One hidden turn or mirror swaps the rows below in pairs. Which row is each named row swapped with?
The rows were stretched afterwards, more along some directions than others.
laza: -112  201  94  1  -43  50  -63  -29  -53  23  -29  5  -79  27  67  184  111  104  -50  13  11  4
zon: 206  135  72  -182  -258  197  -90  121  133  -256  -48  107  37  -114  -118  -9  190  221  -73  -3  -82  116
Moko: 166  113  75  -149  -169  89  -32  138  75  -373  -36  -64  139  -178  37  -72  263  107  -81  18  7  74
Nube: 242  10  34  -3  -264  150  -11  -13  152  -259  -118  -87  45  -74  -8  118  126  -61  -31  -95  -13  -111
vuni: 50  -16  147  -72  -9  -95  99  154  328  -201  28  13  -32  16  97  39  147  104  138  -60  -145  -28
vuk: 117  101  4  -55  -83  -151  57  105  92  -125  162  13  108  24  29  -91  207  26  179  -21  -148  -12
Mobol: 134  82  -129  -48  -288  145  -96  130  66  -137  -45  -8  22  63  -80  -85  13  119  -5  -56  -143  114
beko: 129  57  127  34  -352  199  -100  140  136  -357  -190  -77  155  47  78  32  133  128  -42  51  -72  65
fatik: 65  -2  -29  -62  -153  49  -75  14  101  -52  32  125  -126  30  -85  -45  -64  -7  64  -12  -121  -106
Kot: 104  124  -5  -170  -109  73  65  78  58  -232  165  36  212  -36  -139  -110  288  103  166  64  0  151
Gitu: 31  -64  -139  7  55  -81  -68  111  -136  -140  19  9  113  -97  125  -134  37  90  -89  160  -10  37
zis: 158  118  -84  -5  -193  -33  -45  158  219  -36  15  61  -103  -15  0  -73  -72  -52  25  -3  -125  94
fovof: 31  26  25  6  -170  -52  -76  60  17  -202  38  -17  -178  -2  149  92  2  2  -40  -6  -55  77
gizo: -7  63  22  -2  -327  183  -188  183  37  -259  -16  95  97  -106  -55  10  42  198  14  241  38  60
Gire: 32  -62  -79  -94  31  13  -28  9  71  -144  38  6  223  56  51  53  107  144  -127  38  6  101
mav: 117  -128  -69  -87  -43  -107  -89  21  50  -138  93  -13  12  -100  -71  -77  80  4  79  7  -15  -13
kib: 66  38  62  -20  -186  -7  138  150  231  -178  97  50  -10  -40  -34  -116  -43  9  20  41  -170  23
tero: 58  52  0  -76  -251  5  -3  87  48  -188  -27  187  -178  -187  16  51  19  25  30  91  6  -16
butu: -39  126  -57  -140  -212  82  14  49  -114  -132  -55  -47  -60  -143  -18  -4  246  -21  -20  3  176  19
bubiv: -153  56  -82  -25  -112  -37  -17  116  -5  25  -32  107  28  -229  -1  -27  56  -38  80  94  124  78
zeli: -66  45  175  79  -195  -39  -49  33  104  -92  -12  31  151  -142  74  133  83  68  -51  85  211  137
nisug: 59  99  -181  -46  -223  158  -41  -4  -220  -89  243  -7  -15  -116  -159  -27  181  107  19  72  82  21
kez: -61  119  60  -42  -132  194  -24  174  232  -171  18  65  72  139  83  66  110  181  51  80  -43  106
Lezev: -107  152  167  35  -143  -98  -70  18  -51  -5  129  24  -187  10  75  65  144  94  58  -40  -27  -91
vip: 151  7  -155  -134  -97  140  -6  -55  -125  -242  -35  -113  -32  -76  -11  76  179  99  -100  -74  -87  -50
Guk: 202  33  -37  88  -70  33  60  10  12  -208  -126  -90  -44  -36  146  -24  -18  -82  -117  1  -106  -173
leka: 188  8  -100  -124  -272  145  -53  24  68  -228  142  101  6  -188  -206  -45  117  112  39  62  0  24
sobem: 83  252  -45  -164  -287  139  68  125  92  -187  53  -11  -70  -27  -120  -92  296  80  118  -53  -111  112
fubu: 113  125  46  24  -137  104  -137  35  161  -122  69  159  38  65  63  232  -20  188  -33  22  -84  -150
Sak: 130  54  -145  -148  -242  172  -52  101  22  -141  75  100  33  14  -170  -94  68  103  161  -22  -170  -25
Fen: 95  -64  -112  -13  42  122  -108  -135  139  -29  -61  9  -14  83  48  117  -51  100  -126  -86  -44  -143
Pekat: 27  115  -10  20  -333  30  -42  51  170  -47  71  56  58  -36  -142  126  97  25  50  50  68  265
Dipi: 30  -43  9  73  40  -93  -61  -69  -1  -19  -84  -39  13  -47  145  31  -31  78  -129  11  -8  -101
vofa: 20  108  -30  -43  -84  182  -91  73  158  -201  197  -3  244  52  -50  -20  153  212  64  51  -39  243
gakub: 30  30  -85  -136  10  115  -144  -20  -81  -200  -182  -36  14  -97  127  113  104  92  -142  7  85  -85
fune: 117  74  48  -54  -178  46  -144  221  57  -258  -143  193  -107  -145  103  -15  83  129  -12  95  -85  -43
Pebik: 43  62  31  83  -250  5  52  207  130  -182  65  93  -119  -79  8  14  97  11  173  165  1  -51
Rutaf: 49  50  193  181  -156  -11  72  -23  218  -74  30  11  -62  83  -2  58  114  -74  6  -97  31  -127
mikeg: 31  54  -154  -69  -217  181  -93  -1  -196  -101  182  61  -18  -34  -169  26  106  171  41  40  -38  -24
divaf: 116  -85  -99  28  -163  79  -265  -5  30  -147  -125  15  -79  -42  42  197  -80  89  -189  -31  5  -96
rovut: 233  103  145  -168  -215  32  -92  98  68  -344  35  -13  -25  17  24  55  254  241  -49  -34  -86  -33
Dedo: 115  43  34  38  -202  -29  -59  113  255  -258  -82  -132  153  60  83  -13  153  76  -48  -17  -108  67
robek: 266  165  -4  51  -154  110  55  12  203  -241  -80  -82  -96  -33  30  10  181  -80  -45  -172  -130  -129
Tak: 60  53  96  27  -238  -34  -99  74  31  -309  -83  4  63  -124  105  168  30  0  -151  136  16  94
Kov: 174  12  -20  60  -205  201  -205  -8  122  -206  -169  17  -87  76  142  243  -44  90  -170  -56  -53  -126
maf: 119  -4  25  32  -131  57  -97  64  129  -225  -328  -2  146  -137  175  20  -74  -41  -140  -21  -103  1
Bib: 151  127  131  -40  -22  70  51  -67  255  -90  16  31  -14  65  83  153  119  9  -53  -94  -36  -163
Zagu: 23  187  74  -122  -90  122  -165  17  228  -139  -44  105  -31  -65  39  141  131  87  -76  -112  53  -2
dodi: 218  64  28  2  -189  121  163  12  118  -272  81  -29  -86  -8  -83  -28  204  -92  76  -104  -28  78
veben: 104  72  89  -22  -119  28  -129  66  306  -133  -160  74  43  -4  33  63  -4  12  -91  -3  37  7
Laguz: 128  84  -221  -51  -60  122  -88  36  5  -53  206  53  7  -71  -64  89  -38  137  -46  77  31  100
Delo: 47  57  -148  40  -254  238  76  -17  61  -6  73  -25  -15  33  -123  33  -26  -80  31  12  21  -4
sipil: 113  -119  -169  -42  -139  -58  -184  93  102  -79  -35  -5  53  -103  -62  -39  -42  15  -24  2  18  -25
pidi: 219  71  -56  -42  -173  166  98  67  206  -201  223  5  89  -4  -93  -27  65  35  39  109  -47  182
tud: -1  86  -24  -101  -179  62  -22  117  20  -113  242  53  -48  148  -51  23  110  232  33  105  -15  94
runu: 139  170  38  -46  -107  23  -6  -204  7  -45  -160  -73  67  -3  25  152  129  -62  -203  -219  -24  -41
lovup: -208  151  27  -105  -126  34  -63  142  7  -85  69  -18  166  -35  -19  9  231  119  175  40  58  160
Baso: -1  186  105  -78  -128  151  33  -93  28  -73  -180  79  -70  -67  136  195  32  -22  -137  -116  89  17
giz: 84  97  -72  161  -221  109  103  143  242  -176  193  -23  36  94  -63  -43  129  9  158  65  -109  78
Tuz: 237  91  98  149  -124  -8  86  -8  157  -159  -19  -40  35  -108  52  -22  106  -80  -88  -58  -6  -31
tekuz: 74  120  15  92  -110  75  170  30  201  -82  56  104  -90  47  66  81  74  -92  72  -30  -13  18
bef: 45  53  -20  -115  -256  -87  -78  145  25  -180  39  31  44  -79  -65  -24  262  112  106  -55  17  -7
foz: 9  114  85  -47  -282  91  -200  158  175  -255  -259  -3  90  -101  94  78  -21  3  -110  -16  -21  103
meli: 13  -1  -5  104  -341  124  -144  90  124  -135  -35  50  -52  -6  -45  132  -52  140  -94  100  -62  -53

Pekat pairs with -> runu
fune pairs with -> Gitu
Pebik pairs with -> Guk
laza pairs with -> Tak
leka pairs with -> Fen
Baso pairs with -> zeli
pidi pairs with -> Bib

